A single turn carries every row of the set below to another of its rows. Some are shown first; where does it send the rows asked next?
Z_86: [ 1.26 -1.46 -0.53 -0.62 -2.26 -1.35 -0.32 -0.19  0.77  0.62  0.68 -1.28
 -0.12 -0.78 -1.35  0.94 -0.40 -1.06 -0.10  0.82 -1.88 -0.49 -1.02 -1.08
  0.88  2.13]
Z_940: [-1.08  0.13 -0.60  1.13 -0.91  0.33  0.85  0.42 -0.02  1.16  1.02  0.75
  0.17  0.55  0.40 -0.60  0.04  0.18  1.32 -0.86 -0.90 -1.01  1.41 -0.57
  1.59  0.93]
Z_875: [ 1.17 -1.47 -0.80  0.72 -0.53 -1.68  0.01 -0.59  0.40  2.13 -0.08 -0.22
 -0.59 -0.03 -0.81 -0.13 -1.09 -1.39  0.29  0.34 -0.90 -0.99  0.91 -1.11
  0.47 -0.53]
Z_832: [-1.51  0.13 -1.14  1.23 -0.29  0.11  0.45  0.44  0.09  1.85  0.15  0.59
  0.08  0.24  0.49 -0.69 -0.41  0.47  0.77 -0.41 -0.77 -0.93  1.53 -0.50
  1.57  0.31]
Z_305: [-1.66  0.26 -0.52  1.25 -1.61 -0.49  0.39  0.51 -0.26  0.83  0.66 -0.11
  0.69  0.71  0.12 -0.05 -0.12  0.70  0.51 -0.65 -1.60 -1.42  1.60 -0.51
  1.61  0.19]
Z_652: [ 0.92 -1.64 -1.42  0.76 -0.65 -1.32 -1.46 -0.91 -0.04  2.27  0.20  0.04
 -0.48  0.24 -0.46 -0.29 -0.17 -0.31 -0.10 -0.38 -0.19 -0.74  0.35 -0.30
  0.12 -0.65]
Z_265: [ 0.61 -0.32 -3.58 -0.04 -0.40  0.54  0.28 -1.93  0.67  0.60  0.67 -0.57
 -1.04  0.30  1.03 -0.34 -0.68 -1.24 -0.23 -0.96 -0.88 -1.86  0.76 -0.26
  1.46  0.89]
Z_466: [ 0.72 -0.76 -3.17 -0.80 -0.02  1.47  0.55 -1.95  0.72  0.68  0.85 -0.97
  0.10  0.13  0.80  0.19 -0.64 -1.95  0.03 -0.66 -1.02 -1.66  0.18 -0.12
  1.39  0.86]
Z_331: [-1.73 -0.09 -0.61  0.54 -1.02 -0.61 -0.40  0.40 -0.69  1.20  1.12  0.08
  0.93  0.99  0.22 -0.93  0.24  0.01  0.93 -0.98 -1.46 -0.89  1.19 -0.86
  2.19  0.58]
Z_400: [ 1.52 -1.08 -0.84 -0.20 -2.08 -0.22  0.30 -0.54  0.88  1.22  0.36 -0.92
 -0.58  0.01 -0.44  1.04 -0.06 -0.66  0.73  1.38 -1.11 -0.73 -1.18 -0.56
 -0.34  2.17]
Z_159: [-1.89 -2.47 -2.46 -0.67 -1.35  1.68 -0.18 -1.34 -0.50  1.95  0.87 -0.98
 -0.56 -0.27  1.19  0.59 -0.16 -0.67  0.30 -0.85 -2.69 -0.91  0.83 -0.64
  1.29  2.04]
Z_690: [-1.47 -1.09 -1.83 -1.64 -2.75  0.41 -0.49 -1.49 -0.08  0.73  1.37 -1.60
 -0.32 -2.30  0.19  0.37  0.49 -1.17 -0.45 -0.78 -1.37 -0.71 -0.89 -0.70
  0.75  1.62]
Z_4: [ 0.62 -1.27 -1.33  0.58 -0.17 -1.30 -0.40 -0.62  0.27  2.02  0.21  0.23
 -0.46  0.01 -0.64 -0.07 -0.89 -0.79 -0.70 -0.06 -0.68 -1.35  1.39 -0.97
  0.31 -1.10]
Z_505: [-1.44 -0.78 -1.38 -1.53 -2.01  0.56  0.92 -0.97  0.04  0.18 -0.15 -1.39
 -0.42 -2.84 -0.15  0.43 -0.21 -1.41 -0.71  0.18 -1.01 -0.97 -0.75 -0.43
  0.76  1.46]
Z_693: [-1.00 -0.89 -1.47 -0.21 -0.90  0.22  1.27  0.01 -1.05  0.89  0.20 -0.01
  1.30  1.10 -0.33  0.26  0.75 -1.20 -0.87  1.14 -1.84 -2.34 -0.36 -1.20
  2.24  1.18]
Z_403: [-0.77 -0.53 -0.75 -0.02 -1.08  0.30  1.04 -0.84 -0.39  1.03  0.31  0.05
  0.78  1.66 -1.16  0.07  0.05 -1.05 -0.36  1.37 -1.33 -2.68 -0.20 -1.58
  1.70  1.21]
Z_157: [-1.18  1.10 -1.28  0.77 -0.56  0.67 -0.25  0.42  0.16  1.24  0.71  0.43
  0.14  0.32  0.72 -0.47 -0.61 -0.05  0.41 -0.90 -1.44 -1.17  1.34 -0.07
  2.08  0.15]
Z_269: [-1.41 -1.32 -1.82 -1.33 -2.77 -0.27  0.10 -2.03  0.28  0.52  0.88 -1.05
 -0.19 -2.17  0.72  0.95  0.58 -1.85  0.22 -0.24 -0.81 -1.08 -1.10 -0.35
  0.79  1.05]
Z_566: [ 0.37 -1.92 -0.12 -0.37 -1.95 -0.24 -0.42 -1.80 -0.18  0.39  0.73  0.83
  0.54  0.73  0.44  1.71  0.36 -1.12  1.56 -0.45 -2.25 -1.56  0.09 -0.26
 -0.23  0.79]
Z_970: [ 0.81 -1.49 -1.38  0.08 -0.49 -1.28 -1.61 -1.16  0.81  1.53  0.02 -0.26
 -0.79 -0.35 -0.63 -0.14 -0.39 -0.49  0.01  0.10 -0.79 -1.36  1.34 -0.77
  0.28 -1.00]
Z_312: [-1.27 -2.27 -2.88 -0.31 -1.81  1.31  0.54 -0.92 -1.10  2.09  0.81 -0.58
 -0.40 -0.06  0.98  0.64 -0.84 -0.92  0.48 -1.25 -2.47 -1.27  1.26 -1.17
  1.65  1.80]
Z_347: [ 0.48 -1.27 -0.68  0.74 -0.34 -1.36 -0.64 -0.82  0.19  1.98 -0.63 -0.29
 -0.89 -0.21 -0.48 -0.57 -0.92 -1.25 -0.79  0.23 -0.71 -1.01  0.67 -0.92
  0.37 -0.84]
Z_179: [-1.40 -1.35 -1.14 -1.04 -2.68  0.19 -0.18 -1.73  0.43  0.23  0.75 -1.10
  0.28 -2.71 -0.40  0.10  0.47 -1.38 -0.70 -0.28 -0.98 -0.81 -1.20 -0.59
  0.92  1.45]
Z_905: [-1.90 -0.88 -0.91 -1.53 -2.46  0.09  0.23 -1.06 -0.11  0.70  1.20 -1.57
  0.52 -2.31 -0.12  0.55  0.70 -0.87 -0.76 -0.40 -1.12 -0.95 -1.15 -0.59
  0.78  1.27]
Z_744: [ 1.74 -1.30 -1.38 -0.68 -2.17 -0.70 -0.27 -0.52  0.99  1.12  0.61 -1.29
 -0.03 -0.21 -1.29  0.97 -0.69 -1.03  0.88  0.65 -1.89 -0.69 -0.80 -1.24
  0.88  2.50]
Z_142: [-1.71 -1.73 -2.50 -0.96 -0.64  0.93  0.28 -1.03 -1.17  1.36  1.12 -0.95
 -0.43 -0.63  0.60  0.24 -0.95 -1.08  0.71 -0.99 -3.23 -1.33  1.20 -1.10
  1.88  1.87]
Z_484: [-1.85 -2.28 -3.10 -0.87 -1.13  1.28 -0.55 -1.06 -1.15  1.73  0.88 -0.70
 -0.73 -0.41  1.09  0.13 -0.22 -0.26  0.53 -0.44 -2.24 -0.73  1.59 -0.54
  1.01  1.62]
Z_38: [-1.77  0.25 -1.11  0.60 -1.29  0.40  0.81  0.69  0.27  1.42  0.50  0.20
  0.54  0.77  0.62 -0.41  0.08  0.22  0.64 -0.84 -1.04 -0.87  1.77 -0.34
  1.82  0.74]
Z_593: [-0.83 -0.95 -2.49 -0.18 -1.65 -0.92 -1.54 -0.93  0.02  1.59 -0.82  0.62
  0.91 -1.64 -1.29  0.66 -0.49 -0.90 -0.17  0.53 -2.00 -1.25 -0.47  0.44
  1.78  0.00]
Z_643: [-1.84 -2.56 -1.79 -1.21 -1.48  1.62  0.50 -0.87 -1.15  0.83  0.75 -0.41
 -0.66  0.43  0.73  0.32 -0.45 -0.34  0.01 -0.68 -2.39 -1.22  1.21  0.06
  1.36  2.11]
Z_879: [-2.23 -1.80 -2.25 -0.69 -1.35  1.84  0.15 -0.93 -1.04  1.74  1.10 -0.67
 -0.34  0.18  1.02 -0.22  0.16  0.19  0.50 -0.83 -1.98 -1.00  1.25 -0.82
  0.89  2.10]
Z_898: [-0.34 -0.99 -0.49 -0.97 -1.20  0.16 -0.78 -0.81  0.73 -0.54 -0.96 -0.39
  0.28 -0.34  1.47 -0.21  0.09 -0.14 -1.21 -0.03 -1.43 -0.60 -0.22  1.21
  0.91  1.21]
Z_97: [-1.88 -1.05 -1.55 -1.00 -2.08  0.54  0.15 -1.08  0.31  0.85  0.40 -0.80
  0.19 -2.40  0.36  0.10  0.13 -1.92 -1.34 -0.01 -0.78 -0.12 -1.15 -0.59
  1.15  1.50]
Z_63: [-0.76 -1.49 -0.51 -0.69 -1.34  0.13 -0.12  0.07  0.09 -0.82 -0.32 -0.33
  0.33 -0.28  1.88  0.23  0.76  0.04 -1.51 -0.53 -1.29 -0.35  0.40  0.41
  0.95  1.19]
Z_177: [ 0.30 -2.16 -0.99 -0.54 -2.04  0.12 -0.01 -1.52  0.03  0.95  1.39  0.16
  1.18 -0.19  0.51  1.81  0.28 -1.72  1.86 -0.65 -2.71 -0.75  0.23 -0.08
 -0.20  0.88]
Z_761: [ 1.10 -1.39 -1.37  0.19 -1.51 -1.43 -0.44 -0.36  0.87  0.69  0.11 -0.59
  0.60 -0.50 -1.11  1.19  0.05 -0.30 -0.06  1.12 -1.70 -0.52 -1.43 -0.89
  0.79  2.39]
Z_733: [ 1.41 -1.42 -0.58 -0.70 -1.54 -0.41  0.12 -0.78  1.52  1.02  1.16 -0.50
  0.08 -0.09 -0.82  0.23  0.25 -0.89  0.50  1.30 -1.80 -0.62 -0.88 -0.69
  0.26  2.84]
Z_926: [ 1.33 -1.31 -1.11  0.34 -0.31 -0.89 -0.36 -1.05 -0.16  2.01 -0.19 -0.22
  0.44  0.57 -0.82 -0.73 -0.24 -1.45 -0.07  0.09 -1.05 -1.51  1.10 -1.47
  0.08 -0.75]
Z_436: [ 1.69 -1.06 -1.00 -0.16 -2.13 -1.18 -0.34 -0.46  1.05  0.74  0.75 -0.52
 -0.07 -0.16 -0.94  0.60 -0.46 -0.88  0.50  1.59 -1.95 -0.84 -0.55 -1.41
  0.52  2.15]
Z_620: [-0.81 -0.72 -3.39  0.48 -1.70 -1.32 -1.23 -1.11 -0.68  1.00 -0.47  1.01
  0.59 -0.90 -0.86  0.87 -0.16 -1.14  0.26 -0.19 -1.88 -1.29  0.16  0.19
  1.69 -0.15]

Z_926 turns into Z_643
Z_690 turns into Z_875
And these:
Z_620 turns into Z_466
Z_436 turns into Z_38
Z_177 turns into Z_403
Z_733 turns into Z_305
Z_652 turns into Z_142
Z_905 turns into Z_347

